[ -2.7 -19.6  14.5  63.7 -28.6  23.6 -35.7 -33.1  40.6  12.5  19.0   5.3
 -84.1  21.2  68.6  -4.8 -27.6]  (144)
[-0.9  0.3 -0.6 -0.1  0.6  0.2 -0.5  0.2  0.3  0.8 -0.6  0.8  0.0  0.5
  0.7 -0.4  1.2]  (209)
[-14.6  24.9  12.2 -44.1  55.9  -0.9  -5.9  52.0  12.3  11.5 -79.8  47.3
  12.2  33.4  72.8  16.3  17.6]  (171)
[ 43.1 -13.3 -26.5  59.7 -40.8 -14.8 -11.6   0.9  37.6  25.0 -82.1  -8.7
   3.5   1.2  -8.4   2.8 -27.5]  (51)
[ 62.3   0.0  -8.2  -2.8  26.1 -37.4 -16.2 -47.3 -36.4 -51.4  -5.5 -28.3
  53.2  20.1  42.3 -55.5 -13.3]  (13)
[-25.3 -40.2  37.8   4.8  43.4  15.2 -86.9  20.0  11.2  13.0  25.8 -12.2
 -26.7  -9.2  16.1 -30.5 -71.7]  (155)
[-45.1  60.7  19.2  15.5 -29.7  27.0  60.7  22.6   4.4  13.2   3.5  11.9
   9.4   8.8 -25.3  -6.0 -15.9]  (95)
[ 22.8  17.2  -2.7 -19.6  14.5  63.7 -28.6  23.6 -35.7 -32.8  40.6  12.5
  21.8  -4.8  -8.5  27.7  -0.9]  (178)
[ 0.4  0.3 -0.2  1.3 -0.1  0.5 -0.4 -0.5 -0.5  1.3  0.1  0.3 -0.8 -1.3
  0.9 -0.2 -0.5]  (67)
[-21.6 -16.8 -13.4 -22.4 -23.9 -43.0 -49.4   2.9  15.2  -2.9  -4.2 -43.8
 -29.3  32.8   4.6  52.7 -19.4]  (78)
[ 0.1  0.5 -0.8 -0.3 -0.6  0.2 -0.3 -0.1  0.3 -0.4 -0.5  0.7  0.1  1.1
  0.2  0.7  0.0]  (113)
which: [ 43.1 -13.3 -26.5  59.7 -40.8 -14.8 -11.6   0.9  37.6  25.0 -82.1  -8.7
   3.5   1.2  -8.4   2.8 -27.5]	(51)
which: [-21.6 -16.8 -13.4 -22.4 -23.9 -43.0 -49.4   2.9  15.2  -2.9  -4.2 -43.8
 -29.3  32.8   4.6  52.7 -19.4]	(78)
key -> tag
[-26.5] -> j_197
[37.8] -> j_843
[-13.4] -> j_655
[37.7] -> j_783
[19.9] -> j_870
[20.0] -> j_29
[14.5] -> j_340
[-2.7] -> j_600
[-8.2] -> j_196
join (155) 2: 	j_843
which: [-0.9  0.3 -0.6 -0.1  0.6  0.2 -0.5  0.2  0.3  0.8 -0.6  0.8  0.0  0.5
  0.7 -0.4  1.2]	(209)
rev: [ 12.5  40.6 -32.8 -35.7  23.6 -28.6  63.7  14.5 -19.6  -2.7]	(178)
all (95): [60.7]	1 6

[ 19.2  -3.2  35.6  -5.8  26.4   7.9   4.8  -7.7  10.6  11.5  -9.2  -5.6
 -17.9 -30.5 -20.5 -14.5   9.1  16.8  -5.7 -17.9  10.0  -5.2  -8.0  -4.3
   6.0  -9.7   1.9   0.4 -15.4  13.4 -17.9 -35.0  25.0  -6.5  -9.3  -3.8] = (23)
[ 19.2  -3.2  35.6  -5.8  26.4   7.9   4.8  -7.7  10.6  11.5  -9.2  -5.6
   5.8 -30.5 -20.5 -14.5   9.1  16.8  -5.7 -17.9  10.0  -5.2  -8.0  -4.3
   6.0  -9.7   1.9 -30.8  39.8  -4.0  39.8 -29.0  12.3  31.5 -11.7 -28.6] = (80)
[ 19.2  -3.2  35.6  -5.8  26.4   7.9   4.8  -7.7  10.6  11.5  -9.2  -5.6
   5.8 -30.5 -20.5 -14.5   9.1  16.8  -5.7 -17.9  10.0  -5.2  -8.0  -4.3
   6.0  -9.7   1.9   0.4 -15.4  13.4  15.1 -35.0 -11.7  12.3  31.5 -28.6] = (75)
[ -4.0 -21.6   1.6  13.7 -20.7 -14.8 -35.6 -17.0   5.7  10.0   0.5 -17.5
  -2.8 -32.7  23.3 -12.5 -60.9   5.2  46.3  34.6  34.3 -12.5 -12.3  -4.1
  30.0   6.3 -35.8 -22.8  65.8 -17.6  41.2   8.2  25.6  -3.4  -9.2  -8.2] = (64)
which: [ 19.2  -3.2  35.6  -5.8  26.4   7.9   4.8  -7.7  10.6  11.5  -9.2  -5.6
   5.8 -30.5 -20.5 -14.5   9.1  16.8  -5.7 -17.9  10.0  -5.2  -8.0  -4.3
   6.0  -9.7   1.9 -30.8  39.8  -4.0  39.8 -29.0  12.3  31.5 -11.7 -28.6]	(80)
which: [ 19.2  -3.2  35.6  -5.8  26.4   7.9   4.8  -7.7  10.6  11.5  -9.2  -5.6
 -17.9 -30.5 -20.5 -14.5   9.1  16.8  -5.7 -17.9  10.0  -5.2  -8.0  -4.3
   6.0  -9.7   1.9   0.4 -15.4  13.4 -17.9 -35.0  25.0  -6.5  -9.3  -3.8]	(23)
all (23): [-17.9]	12 19 30
rev: [-28.6 -11.7  31.5  12.3]	(80)
which: [ 19.2  -3.2  35.6  -5.8  26.4   7.9   4.8  -7.7  10.6  11.5  -9.2  -5.6
   5.8 -30.5 -20.5 -14.5   9.1  16.8  -5.7 -17.9  10.0  -5.2  -8.0  -4.3
   6.0  -9.7   1.9   0.4 -15.4  13.4  15.1 -35.0 -11.7  12.3  31.5 -28.6]	(75)
which: [ -4.0 -21.6   1.6  13.7 -20.7 -14.8 -35.6 -17.0   5.7  10.0   0.5 -17.5
  -2.8 -32.7  23.3 -12.5 -60.9   5.2  46.3  34.6  34.3 -12.5 -12.3  -4.1
  30.0   6.3 -35.8 -22.8  65.8 -17.6  41.2   8.2  25.6  -3.4  -9.2  -8.2]	(64)

